A =
array([-18.501, -14.813,   8.758,  18.878,  -3.415,  -9.575, -14.914,
       -15.808])
Which number is the entry just left of the largest entry? 8.758
Which number is the entry just right of -14.914? -15.808
The entry just right of -3.415 is -9.575

array([[ 80,  56,  51, 204,  80,  22, 108, 142, 115, 105, 198, 191, 119,
         60, 144, 126],
       [122, 140, 152,  70, 128, 175,  63,  98, 100,  62,  89,  79,  58,
        144,  70,  65]])
Read off the entry just left of the largest entry.
A: 51
Read off the fourth entry in reading order.
A: 204
Read off the entry just right of 100.
A: 62
Read off the 2nd largest entry.
A: 198
Read off the entry just right of 175.
A: 63
The entry just right of the smallest entry is 108
Read off the entry just right of the largest entry.
A: 80
Read off the entry just right of 142.
A: 115

arr =
-2,20,-3,-41,8,-1,-6,0,-38,9,-23,19,8,-3,-16
-17,33,-17,1,-18,-4,1,9,-7,6,13,-31,-8,7,8
8,-29,10,-36,-63,20,2,6,19,3,15,6,3,5,15
-10,15,-3,11,12,7,1,-16,-50,3,18,-17,-7,-2,23
Rows and columns are numbered from 0.
The entry at row 2, column 0 is 8
The entry just left of -31 -> 13
Read off the bottom-left entry.
Answer: -10
Read off the entry in row 0 and column 1.
Answer: 20
The entry directly above the smallest entry -> -18
Read off the top entry of the column that holds the smallest entry.
Answer: 8
The top-right entry is -16
The entry at row 1, column 0 is -17
Read off the entry directly below the largest entry.
Answer: -29
Read off the top-left entry.
Answer: -2
The entry just right of -29: 10
Read off the bottom-right entry.
Answer: 23
Read off the smallest entry.
Answer: -63
The entry directly below -41: 1
Read off the entry at row 0, column 2.
Answer: -3
Read off the entry just left of -8.
Answer: -31

a =
[[ 65  73 -31 -23  38   9]
 [ -9  44 -30  10  30  32]
 [ -7  60  68 -52  53  41]
 [ -9  57  53 -72  63  17]
 [-48  23  51  29 -43  42]
 [ 12 -16  42   9 -33  47]
 [ -6  53 -65  39  -7   3]
 [ 58 -36  50  48   0 -54]]
The first entry, reading row by row -> 65
The third-last entry, reading row by row?
A: 48
The bottom entry of the column that holds the largest entry?
A: -36
The entry just right of the smallest entry is 63
The top-right entry: 9
The third smallest entry is -54
The entry directly above 30: 38
The largest entry in the last column?
A: 47
The bottom-left entry -> 58
The smallest entry in the first row is -31
The first entry in the row that holds the smallest entry?
A: -9
The second entry on the main diagonal?
A: 44
The second entry from the end, reading row by row?
A: 0
The entry directly above 50: -65
The entry directly below 44?
A: 60
The largest entry?
A: 73
The smallest entry in the first column?
A: -48
The entry directly below 63: -43
The 4th entry from the end, reading row by row?
A: 50
The 3rd entry on the diagonal from the top-right corner?
A: -52
The last entry in the row that holds the smallest entry?
A: 17

Read these off the matrix that follows.
1) Report the entry just right of the smallest entry.
2) Report the entry directly above -28.
3) Report the entry in the top-right corner.
4) Report the fourth-last entry, reading row by row.
5) Report the entry directly above -26.
6) Report the fifth entry, reading row by row.
7) Report the 2nd smallest entry.
8) Report the entry in the bottom-left corner.
[[-11  -3  -1 -25   7  10  -6 -10   7   6 -16  14  -8   9 -11   3]
 [  5  -3   6  -3   4  11   4  -9  -1 -10  -7  -9  -8   9  19 -12]
 [-10  12 -25  59   8  19  33  38 -31 -14 -28  -4  48 -39 -11  29]
 [ 16  17 -26  48 -10 -13  19  42  -4  19  25 -36  50 -38  20  -9]
 [ 16  -5   6 -25  -3   3  -6 -10 -25 -12  25  19  -8  12  -7  40]
 [ -9  12   1  23   1 -12   3  12   7   6 -27 -20  -1  -6 -11 -21]
 [ 15  16  -3  64 -10  -7  31  -8 -31  15  10 -37  37 -27  31 -21]]
1) -11
2) -7
3) 3
4) 37
5) -25
6) 7
7) -38
8) 15

 -7  -44  -23   82    7
Read off the maximum.
82
Read off the entry just left of the smallest entry.
-7

Read these off the row that follows.
1) What is the entry just right of 54?
2) What is the entry just left of the smallest entry?
3) What is the entry just right of the centre entry?
[ 83  54  56  70  63  48 -11  13  23 -30  39 -44  49  -3   2]
1) 56
2) 39
3) 23
